128 stands for zero in the data rows.
Some points, one per row:
[160 147 101  95  95 122 166 182 179 179]
[178 162 174 167 159 172 151 173 144 156]
[ 96 120 145 156  96  83  76  94  88  89]
[109  88  98 108 165 171 169 110 136 126]
[166 158 101  83  69  70  76  88  65 126]
[125 147 173 175 178 182 168 147 107 118]
[146 147 110  84  81  82 111 181 192 197]
[ 98 136 150 168 185 185 191 175 177 132]
[162 165 169 167 156 171 155 149 154 112]
[126 128 143 152 159 167 170 182 176 160]
[ 96  91  94 109 155 169 165 123 120 111]
[161 159 176 182 184 183 185 177 165 171]
[129 148 170 170 176 172 138 124 108  95]
[163 149 104  83  71  84 101 147 192 166]
[130 141 122 148 116 100 100 116 122 131]
[153 143 161 145 115 146 142  90  99 114]
[168 149  88  83  80 111 170 186 190 190]
[162 172 168 175 170 173 127 127 136 126]
[148 143 163 133 134 113  98 104 111  87]
[162 156  94  74  66  68  75  97 124 128]
[ 95  81 100  92 144 150 160 142 106 108]
[172 174 173 161 167 161 174 159 136 134]
[ 86  89 108  97 148 137 114 117 105 107]
[133 169 177 184 174 178 154 146 132 114]
[150 117 107  91  83  91  89 109 141 130]
[144 149 126  90  85  87  98 114 129 124]
[114 126  98  92 112 127  89  91 129 111]
[161 168 169 162 122  95  84  99 133 151]
[161 141 164 133 132 100  90  98  82  80]
[161 162 170 159 171 157 157 155 141 108]
[162 141 102 127  87 115 163 150 168 167]
[106  95  86  89 100 141 153 140 111 148]
[ 96  91  91  94  92 141 105  86  90  88]
[ 94  93  76 123 156 161 141 119 105 130]
[162 173 106  75  66  68  72  92 129 133]
[121 103 133 150 162 165 173 156 173 160]
[165 131  99  80  81  90 130 160 172 179]
[155 124 151 138 158 145  99  90  98 114]
[101  94 113 109  98  82  90 127  99 146]
[ 91 111 122 118 105  88  87 115 100  93]
[161 150 143 120 101  96 119 160 125 118]
[100  92  97 150 174 180 183 169 113 159]
[ 99  90  97  93  76  85  80 116 127 123]
[110 113 135 157 175 186 181 175 172 151]
[127 115 122 113 109 100  96  99 108 110]
[166 131 108  99 143 137 155 159 170 156]
[118 147 170 175 177 162 131 132 141  92]
[164 168 174 162 157 143 159 147 139 122]
[116 150 164 175 179 183 180 183 159 119]
[154 150 110  84  77  79  92  97 119 134]
[169 147  95  88  88  92 158 185 187 193]
Here are 16 more points, each followed by its number:
[144  92  95  80  78  82  90  87 115 149] 0
[109  95  99  87  95 103  89 104  85  84] 1
[117 127  92 111  90 108  94  95  97 100] 2
[122  89  97 123 146 110 109  91  95 115] 3
[163 172 175 169 139  99  95 100 108 147] 4
[ 99  95 117 117 113  81  90  77  92  90] 5
[160 147  90  72  66  68  78  96 118 121] 6
[115 159 158 151 156 117  81  87  83  88] 7
[162 152 100  90  92  87  98 107 144 142] 8
[101 102  86  86  90  86  91 119 148 157] 9
[ 93 107 108 122 134 153 151 124 129 110] 10
[101  99 157 169 179 178 164 142 124 108] 11
[119 125 158 111 110 145 112 101  93  97] 12
[113 137 152 153 147 146  99  93  84 106] 13
[177 154 106  68  68  70  76 101 136 143] 14
[126 135 157 189 174 181 183 171 154 117] 15
Which of these numbered points is nearest to each point below by angle, seen from the average point of the first points? Its number follows each.
[ 97  88 156 169 181 179 175 144 129 106] > 11
[ 90  83 155 156 180 183 182 167 148 133] > 11
[162 172 176 172 137  83  79  90 106 158] > 4
[104  88  91  90  97 113 106 126 110 102] > 1
[ 83  81 102 172 185 184 184 170 144 136] > 11
[104 126 138 148 139 141  96  94  86 106] > 13
[139 103  98  83  92  78  95  86 118 143] > 0
[126 111 147 135 110  96  90  85 101  91] > 5
[168 133 121  97  83 123 117 145 146 140] > 14
[ 94  88  74  71  75  70  77 111 146 158] > 9
[125 156 125 159 161 155 143 111  97  90] > 13
[110  99  94  90  97 113 107 128 113 108] > 1
[118 130 110 128 107 124 111 105 105  98] > 2
[102  98 102  97 143 144 154 148 119  96] > 10
[145 101  95  83  80  89 105 104 129 156] > 0
[126 148 163 172 179 185 188 187 176 149] > 15
[153 164 157 161 156 165 179 183 161 158] > 15
[164 150 161 143 104 145 148  87  88 110] > 12
[126  91  86  89  81  75  86  91  90 143] > 0
[123 143 166 103  90  94  92 107 103 102] > 12
[140 163 165 172 175 184 187 175 173 170] > 15
[167 139  97  85  86  88  96 104 110 109] > 6
[117  96 120  92  74  79  95  85  97 136] > 0
[107 103 104 106 147 161 163 132 127 119] > 10
[116  89  97 130 152 124 121 106 107 116] > 3
[129 100  90  87  81  88  85  93  91 141] > 0
[167 153  83  67  64  68  75  86  64 126] > 6
[150 117 153 139 153 147 101 100  99 116] > 13
[149 165 170 181 165 181 180 182 155 152] > 15
[107 125  90 126 132 157 155 124 120 145] > 10
[158 168 165 166 126 100 100 107 115 152] > 4
[103 115 154 115 118  86  86  88  81 100] > 5
[161 153 177 181 180 183 184 170 169 136] > 15
[ 97  93  78 111 108 137 167 146 149  98] > 10
[106 102 106 144 160 164 168 154 111 148] > 11
[ 97  86  93 126 142 126 131 106  97 144] > 3
[154 147 159 146 112 146 139  88  88 110] > 12
[ 96 104 105 125 103  57  91  98  87  94] > 5
[ 91  93 107 167 183 186 184 159 142 132] > 11
[167 131 109  92  89  89  94 115 115 123] > 6
[146 168 106  92  92  90  95 102 138 140] > 8
[155 136 136 109 104 111 130 136 118 149] > 14
[126 114 136 127 145 126 117 115 112 118] > 3
[160 128 131 138  94  91  87 106 102 114] > 6
[135 111 102  86  88  87  81 103  98 150] > 0
[152 141 112 125  88 110 152 139 157 160] > 8
[156 119  76  73  70  72  83  81  81 103] > 6
Here are 16 other points, each followed by its number:
[ 95  89 112  89 158 169 163 105 149 131] 0
[120 131  99  95  76  83  86  88 110 137] 1
[159 154 161 137 164 143  98  96 129  91] 2
[104 108 111 133 151 159 175 164 150 115] 3
[ 92  97 107 129  89  95  86  95 109  95] 4
[180 116 114  69  65  67  73  88 106 125] 5
[ 97  94 158 168 173 179 184 185 156 110] 6
[156 152  92  75  78  82  90 141 151 163] 7
[113 119 154  97  94 138  98  87  82  90] 8
[104  98 147 140 160 162 163 155 141 130] 9
[167 158 155  93 127 149 152 158 162 170] 10
[110 107 126 162 165 174 164 154 155 130] 11
[ 99  93 105 103  84 139 133 145 100  91] 12
[124 106 125  95  77  82  99  88 103 131] 13
[124 130  92  97  76  83  83  84 104 148] 14
[172 175 175 163 150 152 176 150 153 109] 15
The same question for these:
[153 158  94  84  74  83  90 146 153 165] > 7
[158 158  94  70  79  77 101 171 182 188] > 7
[125 103 159 175 172 165 163 153 129 148] > 9
[159 159 171 171 159 166 105 102 106  99] > 2
[ 89  84  93 120 161 166 215 154 136  91] > 3
[119 128  91 103  88  96  96  90 105 149] > 14
[168 162  91  71  72  81  89 153 166 178] > 7
[175 164 105  89  82  70  74  84  96 150] > 5
[151 146  93  72  79  79  98 157 171 180] > 7
[177 183 177 134  77  69  75  85  93 152] > 5
[110  96 106  97 146 150 121 116 133 121] > 0
[ 86  89  87  99 146 161 150 118 116 150] > 0
[106 110 119 131  94  97  89 103 108  96] > 4
[ 91  95  92 127 106  77  86  87  84  85] > 4
[168 151  99  81  73  79  95 169 171 185] > 7
[ 99 105 125 162 167 177 168 156 156 130] > 11
[106 138  93  90  83  75  88  90 105 108] > 1
[109  97  81  79 158  75  78  83 126 159] > 14
[ 95  99 117 169 183 186 186 162 147 137] > 11
[ 96  82  91 112 144 159 124 111 153 158] > 0
[116 137 166 165 135 128 126 138 119 155] > 9
[101  86  88 110 161 171 176 166 141 109] > 3
[106 151 111 106  98  97  91 102 118 104] > 1
[116 145 140 101 124  98  92  94  85  91] > 8
[104 107 106 159 154 170 157 148 151 160] > 11
[ 87 101 166 170 176 178 180 175 160 152] > 9
[106  97  79  73 166  66  72  81 136 174] > 14
[153 145 144  93 119 137 139 146 148 158] > 10
[115  99  90 105 127 154 140 134  98  98] > 12
[108 106 152 157 160 166 173 183 158 119] > 6
[111  90 119 134  67 181 164 142 118  99] > 12
[162 125 164 149 158 150  98  89  94 106] > 2
[ 90  86  92 114 155 155 194 144 130  91] > 3
[111  94  98  78  91  90  92  99 117 123] > 13
[113 124 106 103  96  95 101 107 118 127] > 1
[104  93  87 115 108 129 157 136 139  98] > 12
[159 157 152 130  65 165 175 183 181 181] > 10
[ 98 126 100 105 118 141 159 141 108  94] > 12
[130 161 137 133 108 102  89  98 108 156] > 14
[103  94  96 102 165 167 177 110 109 113] > 0
[ 99  87 129 145 128  86  87 111 115  87] > 4
[132 153 141 153 158 151 110 124 102  95] > 2
[114 103  86  86 101 150 102  83  97 133] > 14
[168 149  98  79  73  78  92 155 167 174] > 7
[120 133 129  92 115  96  89  95  99  92] > 8
[ 94  81 100 143 177 170 177 155 165  95] > 3
[170 163 160 147 137 139 160 149 158 123] > 15
